In the data rows, 128 means zero.
Every row has a hidden score from 0 to 20. What is each row's score? 10 is about the middle. The score is a weighted sum of the row's numbers plus the product of two more (or one squared), each taken from its middle value.
[ 85  77 137  57  74 106  84 134 120  99 100 156 108 163 108  96  99 123 122 121 174 103 110 129 158 109  84 102 138 141 106 111] >> 10
[133 130 106 153 152 119  97 178 136 109  98 129 160 141 133  25 133 117 118 131 141  97 167 146 166  93  94  90 130 122 115 165] >> 13
[132 130 158 171 129 130 100 134 139 126 100  90 105 152 128 111 133 149 114 128 116  91 169 131 139 105 150 148 141 150 108 156] >> 6
[127 166 128  57 154  73 143 144  68 167  84 210 114  78 195 166 182 106  79 176 122 175 179 162 149 107  81 164 110 164 187  75] >> 11
[133  85 178 155 160 113  84 148 147 109  72 155 108 123 162 104  79 142 116 174 141  72 168 127 130  99 153 134 128 148 121 131] >> 9
[145 111 145 123 139 106 108 141 149 148 113 137 142 193 159  83 109 130 130 131 109  80 156 146 135  87 132 149 143 114 148 156] >> 8
[176  85 150 125  89 165 133 126 129 146 160 154 105 143 155 124  86 181 169  94 158 117 112 135 123 184 135 143 108 105 139 140] >> 6
[191 246  34   4  53  46 155  35 253 235 145 118 242 179  68 170 189 235  66 242   2 153  44   0  16 138  94 250 246 243 212  75] >> 13
[135 101 128 115  96 127  91 126 134  61  81 138  91 192  58  99  99 129 138 151 148  72 140 140 123 163 131 118 121 116  70 140] >> 9
[ 89 130 163 163 145 103 103 167 136 105 106 145 153 143 156 107 132 142 130 133  93 117 149 151 138  79 105 120 138 126 123 145] >> 5
[ 81 141 164 143 155 160 195  93 129 112 223 107 121 104 140 181 169 130 163  73 114 204 128 131 169 195 209 120  91 122  89 141] >> 5
[169  58 158 141 133 164  97 145 109 134 165 120  94 132 156 116  75 106 145 100 135 125 137 141 131 179 114  93 119 120  74 118] >> 6
[129 119 131  95 101 139  72 147 139  99 117 127 102 162  73 111  90  68 120 113 160  56  63 138 126 109 108 134 125 141  92 137] >> 13
[136 115 159 156 159 119 143 118 143 148  81 145 124 145 140 132 113  98 109 128 109 110 129 178 133 102 192 122 153 114 111 158] >> 13
[121 101 183 155 181  73 110 216 147 159  62 107 192 148 141  66  93 176 167 170 162 115 190 138 100  75 172 175 153 120  60 140] >> 11
[145  98 156 199  89 149 142 152 148 124 121 144 108  47 117 195 138  88 171  97 138 123 122 114 103 140 180  87 117 107 143 165] >> 13
[139  81 119 142 153 151 126 124  95  99 168 146 102 141 136 142 109 117 134  85 118 145 144 122 136 190 176 129 153 178 148 161] >> 6
[106 165 130 100 179  73 186 120 109 145  98 169 124  47 155 153 160 148 145 146 187 185 167 158 159 127  94 112  94 118 137  79] >> 13
[125 101 125 136 101 125  94 132 113  83  81 127 112 167  91  75  55  57 120  91 159  62 140 112 153  87 183 112 132 112  79 120] >> 12
[121 163 161 161 159 113 146 116 152 148 125 152 135 104 143 114 141  92  79 123 138 151 161 155 187  66 112 156 117 134 147 152] >> 7
[ 73 119 153 154 139 181 136 143 127 129 125  99 100 104 100 114 125 103 170 121 131 146 121 107 138 145 169 116 110  99 156 174] >> 8
[123 142  89 103 164 108 133 164 101 199 123 171 151  70 155 138 149  98 134 144 152 153 114 164 162 120  51 166 146 124 141  79] >> 12
[125 109 149 161 141  82 105 122 120 140  98 132 136 147 156 132 113 125 109  94 126 131 149 146 130 105 144 136 119  99 119 186] >> 7
[139 132 130 133 152 133  97 140 153 114 106 149 100 156 149 109 138 145 169 153 131  80 152 152 147  99 146 152 115 139 111 153] >> 8
[136  95 188 154 138 101  28 200 124 120  81 120 200 135 163  87 143 190 104 158 153  94 163 129 138  83 124 165 145 153 111 129] >> 16
[ 68 101 131 128 197 162 100 128 113  76 119 140 139 104 160 120 111 113 189 100 126 103  84 122 139 149 129  76 105  67  65 116] >> 12
[148 127 121 138 132 130 121 122 122 126 111 132 121 151 128  87 121 140 143 115 141 125 103 158 133 124 158 110  94 102 121 204] >> 9
[139  89 115 141 116 101 157 162 124 116 134  61 128 142 149 159 127  85  86 117 138 170  84 126 105 135 108 120 132 124 145 127] >> 9
[152 206  70  95  82  78 167  66 168 171 121  75 188 179  18 164 219 183  96 172  79 164  84  49  57 112  51 183 201 179 211  79] >> 11
[160 215  95 106  53  78 136 110 187 171 117  71 182 166  94 164 206 163 114 182  66 179 110 104  27 112  94 211 181 214 177  87] >> 12
[230  81 192 152  82 140   4 114 140 107 252 144 108 139 126  15  34 115 197  91 153  26 139 145 140 248 105  96 133  99 141 122] >> 4
[136 121 123 153 129 101  44 134 109 150  88 146 114 127 157 131 125 119 118 136 152 131 146 152 163  96 112 114 117  87 131 156] >> 10
[ 89 113 162 163 157 125 126 137 141 114 108 122 138 163 154  79 130 141 148 110 114 117 175 116 152  96 124 151 138 118 136 159] >> 3
[123  95 121 100  64 153  84  83 163 132  88 137 102 180  68  93  66  77 127  37 162 123 117  93 110  93 120 128 108 163 113 114] >> 5
[103 109 164 173 173 128 115 204 137 112 129 155 144 157 175 104 101 204 120 147 135 108 186 138 149  87 154 176 121 141 126 146] >> 4
[176 176  74 100  46  95 148  80 173 178 111 102 146 167  85 172 175 195  90 186  93 148  76  83  27 120  97 215 172 181 168  42] >> 8
[143  81 148 153 153 146  88 144 101  87  84 142 108  99 143 107 109 149 123 113 156 103 163 120 143  93 138 110 142 150 128 140] >> 8
[207  81 157 141 116 166  17 154 155 116 235 149 124 145 129  35  71  95 185  94 146  50 146 135 169 253 126 102 119 131  70  96] >> 18
[136 117 136 132 125 119  88 163 120 203  95 114 139 172 152  87 142 135  75 121 141 103 162 144 140  75 172 133 130 122 119 141] >> 7
[171  69 139 142 118 154 113 174 127 118 186 122  94 152 115 109 111  95 141  91 168  91 119 126 144 179  88  99 121 133 126 104] >> 7
[101  89 179 130 164 169 105 126 120  43 159 114 114 123 141 109 106 111 156  63 120  84 100  96 148 151 135  93  97  84  55 131] >> 9
[ 37  81 155 145 155 162 119 112 113  93 176 134 128 104 139 109 116 106 155 106 109 110 105 118 146 141 153  90 103  15  49 120] >> 7
[135 159 136 108 166 121 167 151 101 138 115 168 105 116 163 140 192  92  42 161 140 136 156 146 189 122  57 156  80 131 137 107] >> 10
[ 45 115 113 161 111 140 166 126 155 127 129   0  94  53 115 165 120  98 164 108 126 170 114 109 133 127 118 120 110 140 140 208] >> 8
[129 150  42  51  64 101 135  96 168 141  68 138 161 175  81 127 184 173  96 198  71 141  63  93  36 109  94 185 185 190 168  61] >> 8
[212 208   0  77  53  52 169   0 253 223 157  93 247 183  58 144 188 237  61 243   2 167  68  26  27 170 105 222 243 241 227 104] >> 8
[ 45 138 108 111 165  29 175 140 113 195 115 211 135  74 180 165 147 115  15 148 170 169 163 195 171  90  88 151  80 149 161  61] >> 14
[198 219  14  17  82  95 173   2 246 221 115  93 241 188  52 160 223 248  55 238  15 176  36  35  16 143  94 245 252 240 219 104] >> 11
[121 125 101 106 160  64 154 150  92 134  91 154 130  65 151 102 133 137  99 115 152 142 148 138 146 112  57 140 128 116 137 111] >> 11
[ 63 113 159 162  89 186 136 129 116 140 144 140 114  59 128 172 101  95 221 144 114 160  80  99 142 141 181  93  57 107 164 219] >> 9
[ 81 106 162 156 165 125  88 155 131 105  84 107 114 163 149  96 104 137 120 117 146  76 180 135 148  79 126 139 171 114 115 129] >> 8
[ 92 188 157 178 132 196 152 169 111 138 134  99 110  59 105 125 118  98 176 125 126 136 143 129 115 112 118 133 119 107 172 182] >> 11
[165 132 162 185 125 167  77 120 111 126 165 127  87 151 145 131 104 101 196  85 122 138 175 155 139 180 157 116 146  90 115 116] >> 8
[108 141  95 138 158 106 115 132 113 157 186 196 114  59 164 168 156  85  83 164 148 136 152 140 147 116  81 114 121 151 165 109] >> 12
[108 178 111 127 170  95 133 152  92 151 135 179 123  53 174 141 152  88  96 149 178 152 185 165 189 155 110 149 105 129 152  66] >> 13
[113 135 152 149 151 119 117 165 118 137 115 219 121 132 129 107 154 130 127 135 131 133 143 107 140  79 159 133 183 137 130 145] >> 7
[185 101 106 153  86 151  91 155 122  93 135 175 119 153 115  99  55  92 129  68 135 141 150 164 153  90 129  87  97  90  60 140] >> 14
[123 101 188 154 165 106 113 222 144 116  84 116 202 162 160 111  90 201 137 136 131 105 171 157 144  96 131 156 115 167 141 137] >> 8
[142 125 115 127 163 130 110 150 124 127 117 110 112  86 150 118 158 108 139 117 126 119 148 171 144 145  77 124 123 124 113  49] >> 13
[198 197  34  51  64  69 140   2 245 211 113  55 247 165  81 159 199 248  34 253  15 121   4  26  36 135  88 245 248 243 211  93] >> 12
[ 52 166  70 100 165  78 185 143 141 167 132 188 124 109 153 184 154 132  79 117 153 167 182 167 179 126 103 139 103 139 167 132] >> 11
[125 135 128 115 165 130 149  96  95 165 125 183 130 142 172 154 158 127 129 119 172 167 171 155 154 118  97 129  76 133 202  79] >> 9
[153  77 140 111 183 142 126  61 118  71 141 135 146  89 169 118 106 115 176  63  71 131  94 132 130 143 164  71 119  87  89 174] >> 10
[215 197  34  36  30  64 137  15 250 247 155  75 236 120  73 164 229 251  66 249   2 199  17  35  51 124  68 235 245 239 226  99] >> 9
[133 106 148 157 138 135 136 141 136 109 103  75 108 138  88 134  83 117 137  77 164 126  91 129 146 131 151 105 123  90  86 152] >> 13
[ 52 106 163 192  92 185 170 144 132 173  88  71 108  70  85 173 130  92 200 113 105 153  80 132 155 143 205 118 121  90 119 213] >> 11
[150 204  74 115  82  73 139   0 204 186 113  99 180 194  63 122 192 213 109 235  71 131  27   2  51 116 100 241 202 239 220  71] >> 9
[ 95 111 151 103 118 144 172 136 140 124 197 114 138 146 139 185 143 138 139  81 120 202 114 148 131 195 148  93  94  94 106 135] >> 6
[111 154 162 167 163 108 144 120 143  87 127 147  94 143 154 114 120  77 129 121 160 146 172 129 126  90 159 114 164  97 111 155] >> 9
[148 138 136 151 138 148 131 129 141 140 141 134  80 151 152 129 123 108 148 117 122 115 136 116 149  99 148 112 139 126  95 156] >> 8
[ 98 132  78  95 164  98 131 140 109 176 106 162 117 107 161 129 143 125  79 128 143 117 159 142 126 109 118 126  76 129 147  49] >> 10
[136 117 140 145 118 117 125 128 111 105 108 160  56 132 146 131 116 125 116 131 116 128 158 150 123  90 135 176 119 107 145 149] >> 8
[165 159 113 130 156 123 131 140 111 127  77 137  91 122 143 107  61  63 135 125 140 139 122 141 172 120 150 124 151 129 144 166] >> 16
[155 127 173 160 149 121  91 147 122 102  81 144 114 137 134  71 104 125 127 121 135  88 157 137 130  83 135 134 128 118 121 114] >> 8
[119  98 141 141 127 162  77 164 122  99 113 118  87 159  73  66 109  77 139 140 146  88 137 122 138 114 177  67 141 105  92 150] >> 10
[123 117 117 108 169 103 119 143 116 114 100 169  84  99 141 146 138 117  75 148 134 151 152 181 172  96  72  90  80 180 126 124] >> 8
[168 103 131 168 130 161 123 140  92  80 162 145  91 151 124 144 104  92 176 115 143 164 149 134 105 202 163 110 117 112 115 107] >> 10
[142 103 187 145 163 113 125 110 143  71 148 134 146 138 161 120 106 141 120 100 118 145  97 132 135 144 140 102 152  56  82 193] >> 9
[125  52 145  44  74 147 103 159 144  71 111 138 102 185  77  61  71  95 122 123 169  72 128 160 149  96 135  83 158 164  95 104] >> 11
[181 217   1  51  96  64 108   0 247 230 140 122 231 208  81 153 235 224  79 245  35 167  44  26   3 116  97 242 249 246 193 131] >> 12
[142 113 113  88  92 135  77  66  98 112 127  75  91 227  73  90  96 119 135 125 161  91 114 124 117  90 124 131 125 122 111 116] >> 11
[157 146 136 139 118 127 203 132 147 177 113  83  84 141 136 155 147  92  86 115  99 154  94 126 158 129 120 128 108 122 163  79] >> 11
[101 157 113 121 138  85 133 149 118 227 106 195  97 104 176 146 167 129  71 121 182 138 166 159 181 122  72 124  94 148 183  49] >> 6
[123  89 115 139  98  92  91 151 113 126 115 151 143 125 145 114 109 146 118 136 143  88 172 144  94  75 118 131 138 140 111 142] >> 8
[138 103 160 130 136 139 144 114 127 124 155  87 114 123 124 157 129 115 190  88 134 152 124 153 125 157 120 116 121  97 111 125] >> 9
[127  73 141 123 118 139 100 129 129  83  84 146  97 163  94  49  90 111 163  91 129  91 140 156 130 120 103  96 163  87  86 118] >> 6
[148 204  82  72  82  78 169 107 156 156 117  55 175 157 100 155 202 157 102 148  66 154  88  66  44  96  77 189 186 219 133  42] >> 13
[143 109 149  95  98 133 103 134 125  87 108 178 121 173  77  66  86 119 154 100 146  94 129 129 119 116 108  76 110 118 101 125] >> 9
[ 92 109 123 117 147  64 147 134 120 155  98 153 138  70 161 135 153 106  90 138 161 165 155 161 173 112 110 149 125 124 152 109] >> 8
[113 106 139  57  78 133  84 131 131 122 106 124 117 171  94  61 109 115 139 135 144  80 141 126 115 107 126 147 139 136 115 107] >> 8
[123 121 161 142 171 140 100 147 122 122 130 132 140 151 157 102 104 111 104 138 129  91 124 170 133  96  72 145 128 153 137 147] >> 9
[166 218  60  44  82  73 184  50 178 188  84  61 163 217  81 157 219 167  66 200  56 166  36  66   0  99  37 218 159 191 194  66] >> 12
[119 127 128 130 163 136 125 122 131  71 149  83 151 127 185 125 116 166 150  97 135 108  57 107 144 145 146  83 133 114  92 149] >> 12
[ 45 111 162 165 104 183 182 128 118 131 134  66 112  86  88 189 109 162 193 143 114 128 139 102  97 134 196 118 145 133  98 225] >> 16
[127  73 148 168 159 123 103 105 124 148 129 146  94 130 168 102 133 125 104 125 127  67 164 126 151 107 137 118 117 140 125 201] >> 5
[ 95 139  98 103 188  95 152 177  98 175  81 184 147   7 121 145 152 119  71 178 228 164 158 219 173 109 148 139  91 187 180  49] >> 15
[ 92 211  70  68  82  85 147  90 177 169 106  75 160 137  81 177 197 129 150 172 109 167  80  87  84 120  72 131 162 144 178 107] >> 14
[252 132 137 135 109 170  28 118 125 105 246 153 102 176 126  35  75  98 207 128 148   3 145 155 103 245 108  90 178 102  95  99] >> 17
[129 123 148 162 109 128 123 134 104 169  81 140 173 122 168  87 142 167 104 165 158  72 176 152 174 126 100 131 132 153 130 138] >> 8
[ 18 129 167 121 138 147 185 116 101  80 238  90 121 116 139 197 138 111 179  77 138 190  97 134 144 155 189  61  67 102 108 154] >> 11
[147 106 133  57  82 142  94 139 122  99  95 137 119 170 123  71 104  77 116 103 170 103 150 140 117 112 129  99 121 112  89  93] >> 13
[143 138 143 161 147 136 166 140 120 134 177 145 119 152 154 167 123 123 135 106 140 164 146 144 135 169 137 126 152 126 151 150] >> 8
[129 111  95 103  98 156  63 131 129 107 119 146  67 152 103  55  79 130 116 163 155 115 128 157 117 112 114 122 117 112  92 129] >> 6
[143 179  74  88 104  64 174  83 137 152 119  83 121 182  88 154 201 172 107 191  99 146  80  79  84 120  77 182 184 176 161  79] >> 13
[111 154  70 100 177  92 153 145 129 144 117 174 100 122 152 160 166 121  83 130 171 141 198 122 119 112  68 134  80 141 157  93] >> 11
[ 58 109 165 196  82 151 205 147 101 152 111  66 100 101  73 169 152 123 191 100 120 163  97  93 136 131 204 159 113 110 128 204] >> 12
[176  73 148 136 118 184 121 122 132  80 177 138 110 130 105  75  96  77 163 113 129 103 134 164 128 161 118 154 139  87 101 159] >> 7
[ 95 206  98  81 138  38 181 140  68 171 141 220 123  93 169 172 197 132  96 169 184 195 152 208 207  96  28 164  80 133 169  42] >> 10
[ 37 130 195 195 118 193 143  87 131 132 117  90 124  86 137 152 109 115 156 126 120 138 110 120 138 134 195 116  91 116 193 182] >> 10
[132 157 185 149 147 121  72 148 132 140  84 122 130 149 139 102 104 137 141 130 122  88 131 122 144 145 126 134 128 129 134 132] >> 10
[172  81 155 154 139 162 128 147 129 131 180 141 105 166 121 155  96  92 153 110 158 130 141 124 123 164 147  61 155  67 113 111] >> 11
[119 184 117 111 146 123 202 102  88 129 204  75 158 130 145 184 151 166 102 121 127 221  51 156 100 192 116  67 125  71  82 134] >> 15
[148 137 150 159 155 113 155 112 116 145 161 170 119 157 139 144 132  98 146 103 145 192 126 150 136 182 126 120 170  90 143 155] >> 8
[164 196   1  88  69  92 163 105 173 181  98  79 197 185  94 129 199 167  86 163 109 131  72  61  44 120 105 145 199 172 171  87] >> 16
[135 151 121 141 162 133 131 144 116 114 140 170 121 123 157 138 145 119  99 130 160 170 172 135 167 114 129 141 138 116 111 102] >> 12
[177 137 162 160 146 111 108 164 127 127  95 140 126 154 149 111 118 117 137 126 171  80 168 131 163 116 146 107 181 141 104 141] >> 13
[119  85 125  57  53 161  51 132 140 124 113 126 102 171  68  71  79 103 138 123 164  88 148 138 115 105  94  96 121  80  92 114] >> 9
[148  98 143 149 136 148 140  96 160 124 185 137 100 127 126  93  49 121 164  73 134 143 134 124 131 176 134 128 115  80 137 151] >> 7
[143 106 101 125 132  95 139 129 120 156  84 179 131  82 157 157 129 117  86 169 135 131 152 164 170 105 122 118  94 136 128 125] >> 11
[ 95 111 152 185 111 224 158 132 122 143  88 118  91  65 115 145  86 132 148 117 107 130 105 135 143 149 188 102 125 126 111 184] >> 10
[143 173  98 142 148  98 135 187 118 180 111 192 112  99 164 177 172 119  96 157 141 141 145 137 149 109 105 157  72 124 101 124] >> 15
[160  77 145 168 158 156 181 122 134 146 168 166 105 156 143 129 116  81 141 117 144 167 140 148 123 171 146 124 130 139 152 152] >> 5
[162  63 115 156 161 154  88 149 164 165 134 159 108 167 164 156 121 125 169 131 141 123 140 160 133 219 146 110 103  56 131 127] >> 7
[125 121 101  81 153 115  94 122 101 136  98 141  87  59 149  99  93 129 120 119 145 110 139 191 161  99 138 107 127 112 108 116] >> 13
[ 95 129 103 164 116 101 181 126  85 169 170 201 102 130 134 169 111  95  71 121 153 163 152 137 103 157 108 139 117  99 149  99] >> 11
[133 111 186 135 172 143 108 155 158 120  88 116 135 109 201  99  90 111 122 155 135 110 191 138 139 118 131 134 121  56 126 138] >> 10
[121 106 128 152 136 142 105 140 106  15  95 132 128  70 149 132 125 101 137  97 107 126 108 134 151  83  84  56 119  56  74 135] >> 17
[ 92 158 157 166 111 198 178 126 118 105 185  48 187 141 129 174 136 115 132 108 132 170  91 137 130 196 155  93 105 112 117 134] >> 14
[113 139 117 141 167 108 131 105  92 150 154 198 126  74 129 138 147 117  49 125 112 138 126 152 125 112  84 116 123 145 143  61] >> 8
[ 63 125 170 156 122 207 158 137 109  83 186  71 110  93 117 157 116 148 189 100 145 188  84 138 123 195 155  80 108  94  86 156] >> 7
[129 135 111 125 174 139 100 217 116  71 160 127 194 125 164 102 129 206 130 164 124  88 181 126 130 109 141 169 154 176 137 131] >> 16
[181 197  82  72  30 113 155  93 181 204 148  90  97 141  37 158 195 200 104 226  66 110 105  75  84  93  37 183 166 204 174  71] >> 9
[142  85  98  57  82 142  68 136  95  87 115 105  67 175  88  87  71 103 123  97 168  62 114 124 133 114 103 155 135  90  25 118] >> 11
[158 119 125 133  92 156  77 141 124 118 111  97  87 203  97  61 101  73 132  94 157  91 146 137 126  99 131 110 115 118  89 118] >> 10
[103 164 133 136 125 125 178 143 137 120 158 187 143 111 145 158 125  95  90  85 149 176 119 120 167 180  81 137 108 105 133 122] >> 7
[103 184 103  77 170  92 117 201 120 156 115 182  87  74 155 149 171 117  79 140 156 186 183 186 175 105 116 129 128 154 134  96] >> 9
[179  92 134  44  69 158 100 120 131  83 137 134 112 179  45  61  71 113 138  94 177  91 126 137 136  96 114  96 117  97 111 124] >> 11
[132  81  92  91  89 132  91 134 101 132 103 135 117 185  91  75 116  68 120 125 152 103 122 137 128 105 120  96 121 110 111  79] >> 10
[247  37 141 143 132 189   0 141 136  83 247 144  84 156 131  61  93 106 196  68 114  35 128 141 125 250 120 114 139 107 104 109] >> 14
[143 144  95 142 132 128 133 126 109 148 134  75 147 159 110 157 104 125  99 103 116 153 114 118 136 132 112 120 154  90 144 107] >> 11
[ 98 138 123 125 185 146 110 128  98  15 127 149 108 132 244 125 136 119 142  57  75 115  84 138 128 180 179 144 100 107  65 161] >> 6
[115 167 131 115 165 151 148 159 113 154  57 193 128 109 169 157 158  68  86 119 148 188 134 127 168  96 132 137  84 139 147 104] >> 14
[119 158 111 162 146 113  88 191 109 109  98 155 180 111 141 102 142 177  86 151 124 151 190 131 185  87 138 184 142 154 119 122] >> 14
[ 52 149 145 119 143 186 185 155 106  87 207 110 119  93 143 138 162 146 163  94 132 177  76 107 131 160 156  76  62 120  92 145] >> 8
[ 95 109 171 164  78 159 180 129 127 156 123 105 102  74  91 144 130 115 167 121 143 166 100 122 112 135 147 128 100 118 147 180] >> 8
[106  81 155 106 152 166 119 112  81  93 132 149 110  47 126 122  83  85 174 106 118 117 133 126 126 118 157 131 139  76  95 135] >> 12
[ 77 138 113  72 220  73 144 136  44 161 106 209 114  96 172 184 159  81  66 123 169 184 172 193 179  99  44 128  88 145 190  71] >> 13
[ 92  45 166 119 163 165  97 141 127  56 137 105 108  99 148 116 104 125 179  68  66 110  76  61 126 114 135  76 105  71  14 158] >> 7
[ 63 113 167 111 157 181 115 158 129  50 169 116 114 109 164 144  75 108 153  94 127 117 117 127 147 141 103 114 123  97  60 156] >> 9
[148 113 136 197 125 146  72 122 153 136 103 129 157 134 145  75 109 173 137 119 132  67 204 129 153 118 138 134 142 114 104 172] >> 10
[125 150 101  85 174  69 168 124  85 158 108 169 128  53 139 118 147 108  71 142 164 148 167 185 187  87  72 193 117 161 163  49] >> 11
[129  98 153 115 177 143 159 131  98  43 130 112 128  96 213 111 120 121 156  37  35  91 103  83 144 118 158  56 113  71  34 224] >> 10
[129 129 143 127 118 115  51 120 132 109  98 129 110 174  85 120  93  85 152 119 132 121 129 129 149  93 114 124 117 133  89 135] >> 11
[219 199  25  44  74  52 165  26 247 234 161 105 235 147  68 172 190 243  34 221   0 164  57   0  36 160  97 249 252 240 218  93] >> 10
[103 168 134 146 142  92 137 141 104  90 119 182 114 135 168 158 166 121 118 136 135 150 155 155 151  96 120 134 115 126 144 122] >> 8
[162 144 121 128 147  92 153 116 143 141 119 124 124 101 160 141 168 170 123 117 167 115 143 204 181 114 120 105 125 139 128  83] >> 10
[103  63 151 211 111 206 178 126 127 129 111  32  97  47 108 149 171  92 186  94 143 135 121 109 133 112 248 122 115 128 149 233] >> 8
[ 18 127 156 147  89 204 153 132  73 107 141 129 114 104  88 157 118 132 196 103 143 155  68  99  94 148 213  99  88 107 141 203] >> 14
[152  85 141  98  74 132 105 137 116  80 125 118  91 156 121  75 104  98 150 110 178  88 158 135  80  96 122  96 147  94 101 178] >> 9
[125 146  70 111 165  64 140 170  95 149  88 176  97 114 180 147 127 127  55 119 157 105 170 188 133 102  28 145  88  71 149  87] >> 12
[189  98 115 147 143 166 128 120  98 145 174 132 121 152 126  83  61  85 147 135 127 103 128 122 117 188 145 114 136 134 121 137] >> 10
[132 177  25  68  98  73 161  66 170 171 127  55 182 166  91 160 207 156  49 139 107 183  72   0  16 118  91 152 174 177 192  99] >> 13
[115 127 134 161 156 147 202 118 106 122 173 105 123 114 115 204 123  81 169 108 122 183 100  93 105 178 165  90 110 136 117 104] >> 13
[125 130 161  98 166 188 123 112 101  80 163 118 112  96 134 114 123 132 142  88  75 125  88  61 133 143 141  76  94  97  74 134] >> 11
[115  89 136  36  59 130  84 128 116  93 100 132  97 186  28 114  61  92 157 106 163  88 110 168 146 102 129 110 135 102  49 124] >> 15
[125 109 126 106  53 142 103 120 116  80 113 140 110 166  91  42  61 108 152 133 118  72 137 145 103  83 146 114 146 102  74 145] >> 9
